(in the rows, 128 means zero)
One turn sends every row of this set to another row. A few are shown first. Where does it send the rows asked after them?
z493: [134 133 129 126 138  96 140 140 165 133 156 140  99 133 123 114 115 139
 114 125 157 156 104 161 145]
z362: [ 96 118 124 113 132 142 123 154 150 138 110 119 113 141 111 126 138 113
 117 111 153 160 132 155 154]
z9: [109 150 119 141 137 125 131 144 144 124 130 121  98 126 103 163 163 115
 138 143 137 124 144 148 124]
z750: [144 162 125 126 128 112 129 146 164 150 105 136  83 136 121 144 149 146
 148 137 117 152 135 128 127]
z702: [107 136 161 143 131 101 144 149 173 145 124 119 112 100 126 135 135 132
  93 120 133 139 170 149 141]
z383: [136 160 152 101 128 102 125 154 144 104 140 108 110 121 108 141 151 125
 112  93 150 162 128 139 144]
z422: [104 155 102 134 137 115 132 138 148 138 113 112 132 133 148 133 139 124
 121 131 104 124 148 150 157]
z195: [100 112 125 111 124 134 139 149 160 133 114 122 126 146 103 140 124 111
 109 120 140 160 139 169 146]
z603: [128 147 133  98 132  98 145 147 148 132 125 125  80 149  82 153 118 143
  85 124 136 144 115 132 141]
z12: [121 165 119 130 142 122 121 126 158 159 137 148 120 159 131 145 152 118
 121 119 115 148 102 153 155]
z893: [ 90 149 122 118 107  96 108 117 151 135 126 123 121 110 122 135 152 128
 118 114 120 136 158 140 161]
z572: [115 151 148 112 142 124 121 132 144 126 134 132 126 159 118 130 168 137
 119 139 164 138 122 166 158]
z540: [ 99 157 122 141 142 126 121 137 152 130 126 112 102 118 105 157 159 125
 126 154 138 120 139 140 115]
z55: [134 164 135 122 117 105 120 133 172 144 106 135  92 131 113 147 145 160
 130 146 115 155 140 125 122]
z589: [134 130 130 125 126  95 134 138 167 120 159 144 101 129 121 124 126 146
 107 122 157 165 109 153 160]
z109: [144 156 133 125 112  99 134 139 170 144 113 144  92 137 106 154 146 148
 145 141 112 155 149 139 123]
z528: [146 162 137 112 140 117 144 167 157  99 128 102 132 142 124 147 131 132
  93 124 129 158 127 153 138]
z550: [110 162 129 123 127 114 102 111 166 149 138 148 123 145 121 147 157 133
 106 124 119 154 109 144 161]
z444: [134 149 123 105 140 105 157 157 146 131 123 125  85 157  92 155 118 135
  90 122 131 144 115 138 147]
z414: [105 148 123 137 130 117 130 133 156 120 135 120 110 124  94 166 157 122
 124 155 133 125 151 153 119]
z369: [129 145 120 110 124  94 112 133 155 157 123 135 111 126 109 134 134 133
  84  86 138 133 148 143 107]
z827: [121 142 140 111 150  84 136 138 169 132 130 117  90 137 124 144 169 147
 144 108 125 119 132 122 136]
z824: [128 141 136 116 143  82 156 140 180 113 129 122 112 147 122 158 162 153
 132 122 111 125 145 136 143]
z319: [121 149 126 118 136  93 127 148 145 128 113 119 111 121 108 107 165 149
  90 113 124 163 160 120 146]
z898: [112 151 156 108 136 115 124 128 151 134 138 133 130 159 109 129 158 135
 118 140 165 134 121 172 143]
z201: [137 163 153  99 144 103 133 159 152 130 136 107 116 135 111 125 120 117
 105 109 140 141 113 153 105]
z277: [ 89 121 136 105 130 135 117 140 162 143 112 115 120 136 101 127 122 123
  98 124 150 153 129 156 133]
z789: [123 141 135 110 130  74 143 148 151 147 124 125 112 133  91 104 146 126
 101 111 120 151 162 147 110]
z969: [119 159 131 121 123 103 117 116 161 160 147 153 119 151 110 148 148 113
 120 117 118 148 114 163 147]
z505: [119 130 152 148 133 103 159 161 165 149 130 123 103 110 124 138 136 118
 115 108 131 137 170 158 143]
z134: [119 147 144 111 154  82 144 131 185 134 126 116 108 144 124 144 150 155
 123 132 115 112 132 131 117]
z290: [140 146 104 123 128 113 116 144 146 133 111 129 111 127 127 142 158 142
  90  83 136 152 153 131 146]
z248: [136 148 111 128 152 100 160 167 146 141 109 118 119 147 120 105 148 130
 106 119 112 152 154 147 134]
z690: [103 148 118 122 119  91 131 127 150 158 130 128 118 128 121 127 131 103
 134 116 112 117 149 163 126]
z150: [120 151 146 113 140 117 132 136 151 129 133 134 134 169 116 133 159 130
 120 143 157 132 123 179 150]
z674: [148 143  98 123 131 107 142 149 156 147 114 132 127 148 129 143 130 126
  90 101 124 139 152 155 119]
z917: [134 132 123 131 139 104 143 142 170 125 151 136 108 137 131 121 117 149
 103 135 149 162 102 155 156]
z786: [134 151 125 106 139 108 146 153 142 130 118 124  79 149  92 151 127 142
  88 119 141 147 112 126 156]
z136: [113 140 152 149 147 113 143 161 164 151 118 116 100 102 140 126 139 131
 106 114 133 135 159 144 148]

z383 -> z201
z540 -> z414
Now these:
z824 -> z827
z290 -> z369
z422 -> z893
z969 -> z12
z917 -> z589
z109 -> z750
z572 -> z898
z789 -> z248
z136 -> z702
z195 -> z362
z603 -> z444

One turn sends every row of this set to another row. A few are shown first. Where does it send the rows asked after them?
z341: [ 90 127 153 121 122 131 114 145 132 163 129 117 127 121 109 162 125  96
  83 102  89 127 139]
z770: [101 169 155 156 141 125 132 144 125 132 136 136 103 156 117 169 119 108
 118 122 103 147 127]
z28: [ 92 112 131 143 126 147 111 108 139 133 115 125 135 141 125 170 103 133
 108  95 127 118 123]
z890: [117 157 164 126 138 129 135 130 146 131 153 125 134 159 122 146 126 112
 143 103 124 153 114]
z657: [ 95 127 149 122 121 149 102 132 122 158 132 108 123 120 115 180 118  97
  72 101 102 120 121]
z855: [ 88 131 166 116 114 143 112 147 115 151 121 122 132 126 132 173 122  93
  80  94  98 124 139]
z302: [115 138 149 136 122 133 135 128 117 142 136 147 138 147 145 171 159 107
 116 115 112 135 104]
z656: [115 156 189 121 149 121 148 122 129 155 147 114  95 132 141 166 137 110
 117 119  96 123 134]
z655: [ 90 112 138 142 139 137 126 111 148 125 117 129 143 148 135 163 120 127
 100  95 131 135 121]
z372: [ 99 150 141 108 155 128 110 117 156 148 133  94 108 122 165 156 112 117
 113  82 108 128 140]
z888: [113 153 172 139 119 125 144 131 133 137 132 143 135 148 142 173 152 111
 114 123 118 141 124]
z60: [109 151 139 127 158 134 118 129 153 150 139 100 114 120 159 143 106 102
 113  71 110 135 158]
z689: [106 169 163 148 158 140 116 120 124 150 155 118 103 124 127 175 101 135
 107  98  90  96 135]
z822: [128 132 151 145 137 163 114 139 141 151 158 109 135 149 146 126 129 125
 108 104 141 118 118]
z451: [ 95 131 159 139 128 143 111 155 114 154 126 118 132 131 118 177 120  92
  79 106  87 130 135]
z922: [118 163 159 155 143 137 111 108 110 145 151 119 113 116 128 159 107 138
  95 103  95  95 138]
z259: [ 95 118 142 136 124 151 115 112 137 133 106 137 142 142 142 170 108 122
 123 101 128 120 119]
z37: [119 120 152 140 126 157 113 124 139 153 152 104 130 138 146 130 131 135
  93  98 138 109 142]
z525: [ 80 118 155 133 143 151 123 106 138 126 119 134 143 148 129 153 101 126
 118  92 127 118 115]
z958: [110 153 127 119 151 122 115 119 162 141 138  92 122 118 143 162 101 107
 121  79 115 129 140]
z788: [121 136 167 111 130 129 125 133 140 146 153 118 117 154 122 141 126 116
 147 108 121 148 110]
z787: [105 168 160 134 150 141 129 111 107 142 134 115 102 120 124 177  97 138
  89 100 100  97 131]
z77: [118 134 151 140 136 161 109 134 134 144 148 112 123 144 160 115 128 113
  89  99 133 117 122]
z185: [ 84 122 134 154 147 142 131 104 132 135 114 133 142 137 122 159 111 127
 115 106 131 117 120]
z333: [110 153 174 127 150 121 148 133 140 147 152 113  91 131 138 166 135 107
 118 115  77 122 137]
z744: [ 93 124 166 127 127 144 113 142 122 144 129 114 121 142 108 172 117  97
  68 110 105 122 128]
z219: [103 163 146 149 161 146 120 104 113 154 146 114 112 114 132 168 107 127
  83  87 103  96 130]
z141: [ 98 146 154 150 152 121 126 143 120 128 149 137 104 150 112 174 113  92
 116 103 103 154 122]
z462: [ 97 167 165 144 165 146 117 102 110 155 150 125 103 114 138 169 110 124
 100  96  95 104 128]
z403: [ 89 147 148 156 155 129 130 135 116 130 150 131 113 147 116 178 125 100
 117 114  90 146 127]
z823: [115 164 129 105 153 125 116 131 142 155 140  93 110 125 144 153 114 118
 106  67 112 132 146]
z300: [114 173 176 118 144 121 144 125 146 153 138 116  97 138 132 162 127 109
 121 119  84 136 119]
z686: [123 156 134 119 153 127 118 126 154 158 130  89 119 130 161 156 116 111
 122  76 105 126 151]
z733: [143 178 150 142 138 131 147 132 129 139 134 128 113 149 150 135 127 110
 121  96 105 138 127]
z288: [100 140 134 120 158 133 119 120 156 155 142  86 121 123 142 149 111 116
 104  69 115 127 155]
z580: [ 87 114 148 139 144 141 122 110 144 138 110 139 149 153 130 171 123 122
 121  99 117 119 112]
z66: [122 138 151 114 127 140 133 135 143 138 151 112 129 152 128 147 128 119
 156 107 122 137 109]
z294: [123 136 154 136 132 153 113 130 139 160 158 104 130 137 141 129 145 105
  92 111 143 106 125]
z501: [136 165 140 149 141 123 147 140 127 137 129 130  98 149 151 141 114 116
 129  96 116 133 138]
z524: [124 136 153 130 143 151 113 116 135 148 160 103 130 141 149 126 135 140
  95 100 142 125 123]
z921: [ 92 169 159 147 150 145 103 121 105 140 155 123  99 125 135 166 100 134
  98  97 107 105 136]
z610: [122 141 160 146 124 132 145 120 112 139 128 149 132 141 156 170 144 113
 113 115 116 139 109]
z256: [143 163 143 146 140 131 143 135 129 132 138 115 100 154 149 137 121 114
 131  98 103 119 144]
z370: [ 89 134 153 128 124 153  97 148 116 161 135 129 120 128 120 175 114  87
  85 101 100 127 122]
z298: [120 124 170 135 130 162 111 129 144 152 156 115 125 144 150 120 123 124
 109  99 140 110 136]

z656 -> z610
z302 -> z256
z958 -> z341
Now these:
z921 -> z525
z686 -> z451
z219 -> z28
z744 -> z524
z890 -> z300
z60 -> z370

